Some points, one per row:
array([  8.,  24.,  59.,   4., -48., -28., -41., -19., -19., -31.,  23., -23.,
        -6.,  -9.,  11.,  51.])
array([ 12.,   5., -73.,  -8.,  20.,  11.,   1., -26.,  51.,  17., -15.,   9.,
       -30.,  38.,  21., -14.])
array([-57., -56., 107.,  48., -13.,  25.,  35.,   6., -30., -31., -40., -31.,
        16.,  -2., -36., -24.])
array([ -4., -42.,  59.,  20., -38.,  50., -32.,  50., -14., -26.,   5.,  15.,
       -21., -23., -10.,  44.])
array([ 15.,  27., -25.,   3.,  54.,   6.,  -1.,  -7.,  39.,  43.,  33.,  -2.,
       -13.,   9.,  20., -18.])
array([ 10.,   3., -74., -24.,  17.,  22.,  -4., -42.,  29.,  31., -11.,  21.,
       -20.,  26.,  -8., -21.])
array([-46., -56., 127.,  68., -21.,  42.,  15.,  58., -46., -28.,  -5.,  13.,
         2., -51., -34.,  55.])
array([ 110.,   47., -127.,  -57.,   41.,    3.,  -34.,   -2.,   63.,   33.,
          8.,   19.,  -17.,  -25.,   37.,    2.])
array([  28.,   57., -103.,  -14.,   42.,  -10.,   35.,  -42.,   40.,   23.,
        -11.,  -25.,    1.,    2.,    0.,  -55.])
array([  1.,  17., -50.,  16.,  35.,   5.,  22., -19.,  43.,  -6.,  24., -16.,
        -8.,  -6., -13., -26.])
array([-31., -68., 121.,  34., -44.,  45.,  15.,  37., -18., -21., -19., -32.,
        41., -44., -17.,   6.])
array([-68., -26.,  74.,   5., -10., -11.,  37.,  28., -24., -30., -34., -32.,
         9.,  -8., -17.,  13.])
array([  46.,   99., -127.,   -7.,   32.,  -71.,   -1.,  -18.,   -1.,   41.,
         14.,   33.,   12.,   24.,   34.,  -48.])
array([  7.,  12.,  -9.,  -3.,   2., -16., -19., -35.,  11., -12.,   3., -26.,
         8.,  22.,   8.,   2.])
array([ 103.,  107., -127.,  -49.,   80.,  -24.,   12.,  -67.,   77.,  106.,
        -26.,   28.,  -29.,  -16.,   10.,  -78.])
array([ 116.,   74., -127.,  -52.,   87.,  -56.,  -33.,  -24.,   52.,   53.,
        -22.,   33.,   -2.,  -71.,   28.,  -79.])
array([ 101.,  127., -127.,  -56.,   65.,  -72.,  -33.,   -8.,   38.,   50.,
          1.,   55.,   11.,  -13.,   62.,  -76.])
Then 19 other points, each followed by its number:
array([-52., -55.,  74.,  43., -46.,  30.,  26.,  22., -60., -55., -16., -14.,
         8.,   5., -41.,   9.]) 0
array([  92.,   77., -127.,  -57.,   -1.,  -52.,  -18.,  -20.,   15.,  107.,
          6.,   46.,  -19.,  -15.,   63.,  -20.]) 1
array([-75., -66., 127.,  36., -50.,  57.,  11.,  64., -68., -51.,   3., -21.,
        -7.,   1., -60.,  60.]) 2
array([ 20., -14., -53., -26.,   1.,  22., -12., -47.,  55., -12.,   4.,   6.,
       -17.,  50.,   9.,  -6.]) 3
array([-127., -127.,  127.,   94., -107.,   99.,   26.,   25.,  -33.,  -97.,
        -11.,  -39.,   46.,   53.,  -59.,   77.]) 4
array([ 32., -21., -23.,  -3.,  23.,  11.,  -7.,  26.,   9.,  -2., -26.,  25.,
         4., -69.,  18., -12.]) 5
array([ 127.,  127., -127., -126.,    9.,  -34.,  -47.,  -22.,   29.,   94.,
        -12.,   48.,  -37.,  -15.,   72.,  -31.]) 6
array([-111.,  -86.,  127.,   86.,  -50.,   58.,   67.,   38.,  -60.,  -57.,
        -24.,  -39.,   19.,    6.,  -46.,   19.]) 7
array([  59.,   57., -127.,  -41.,   60.,  -58.,  -23.,   -4.,   13.,   46.,
          5.,   46.,   17.,   22.,   36.,  -34.]) 8
array([-99., -87., 127.,  46., -40.,  49.,  44., -22.,  -1., -43., -16.,  -5.,
        11.,  41., -27.,  13.]) 9
array([-106.,  -89.,  127.,   27.,  -77.,   42.,    2.,   42.,  -76.,  -90.,
         12.,  -28.,   51.,   50.,  -52.,   63.]) 10
array([-65., -20., 113.,  19., -32.,  23., -15.,  22., -42., -26.,  26., -54.,
         6.,  36., -16.,  20.]) 11
array([-43., -21.,  22.,  13.,   3.,  16.,  53., -18., -12., -18., -25., -18.,
         9.,   8., -38., -25.]) 12
array([-127.,  -72.,  127.,   77., -118.,   31.,   47.,   62., -115.,  -85.,
          5.,  -10.,   49.,   55.,  -36.,   52.]) 13
array([ 124.,   68., -127.,  -39.,   58.,  -43.,   10.,  -36.,   59.,   44.,
         -4.,   24.,  -52.,  -37.,   28.,  -46.]) 14
array([ 36.,  33., -59.,  18.,  50., -29.,  12.,  13.,  -8.,  17., -14.,   4.,
        -4., -39.,   9., -34.]) 15
array([-102.,  -83.,  120.,   52.,  -50.,   44.,   34.,    2.,   -6.,  -65.,
         -4.,  -21.,   -8.,   57.,  -31.,   50.]) 16
array([-69., -69., 127.,  48., -37.,  50.,  -6.,  69., -56., -38.,  24.,   6.,
        -5., -22., -44.,  51.]) 17
array([-16., -49.,  57.,  15., -19.,  29., -10., -18.,  32.,  20.,  26.,  -4.,
       -37.,  17.,  -8.,  52.]) 18
Which three of these numbered points are nearest to each point below, ignoring the direction in which the first points spread most? Their numbers follow each, nearest first.
array([-95., -95., 127.,  65., -77.,  10.,  52.,  44., -72., -70., -25., -20.,
         5.,  -8., -47.,  19.]) > 0 7 12
array([-42., -31.,  63.,   7., -46.,  38.,  22.,  25., -15., -11., -17.,  -1.,
       -18., -15., -34.,  25.]) > 2 0 17
array([ 62.,  10., -88.,  -4.,  40., -13., -17.,   1.,  31.,  29.,  -6.,  40.,
         4., -87.,  18., -36.]) > 5 15 14
array([-10., -35.,  39., -13., -21.,  32., -14., -18.,   2., -10.,   9., -28.,
       -50.,   1.,   7.,  55.]) > 18 3 14
array([-52., -42.,  35.,  21., -24.,  33.,  28., -21.,  15.,  -8.,   1.,  18.,
        -3.,  25.,  -5.,  13.]) > 9 16 3
array([-18., -35.,  57.,  24., -58.,   6.,   6.,  27., -34., -15.,   9.,  22.,
       -24., -27.,   2.,  68.]) > 1 17 2
array([ 109.,   64., -127.,  -58.,   83.,  -38.,   -3.,  -38.,   43.,   52.,
         -1.,   23.,  -44.,  -33.,   27.,  -41.]) > 14 5 15
array([  90.,   85., -101.,  -11.,   74.,  -66.,   -6.,   -6.,    3.,   43.,
         45.,    6.,  -36.,  -41.,   40.,  -24.]) > 15 17 14
array([  5.,  38.,  -8., -52.,  20.,   0.,   2., -32.,  16.,  34.,  15.,  -5.,
        12.,  28.,   4., -11.]) > 11 2 16
array([  0., -27., -64.,   3.,   9.,   3., -12., -33.,  48., -15.,   0.,   6.,
       -31.,  49.,  12., -14.]) > 3 16 4
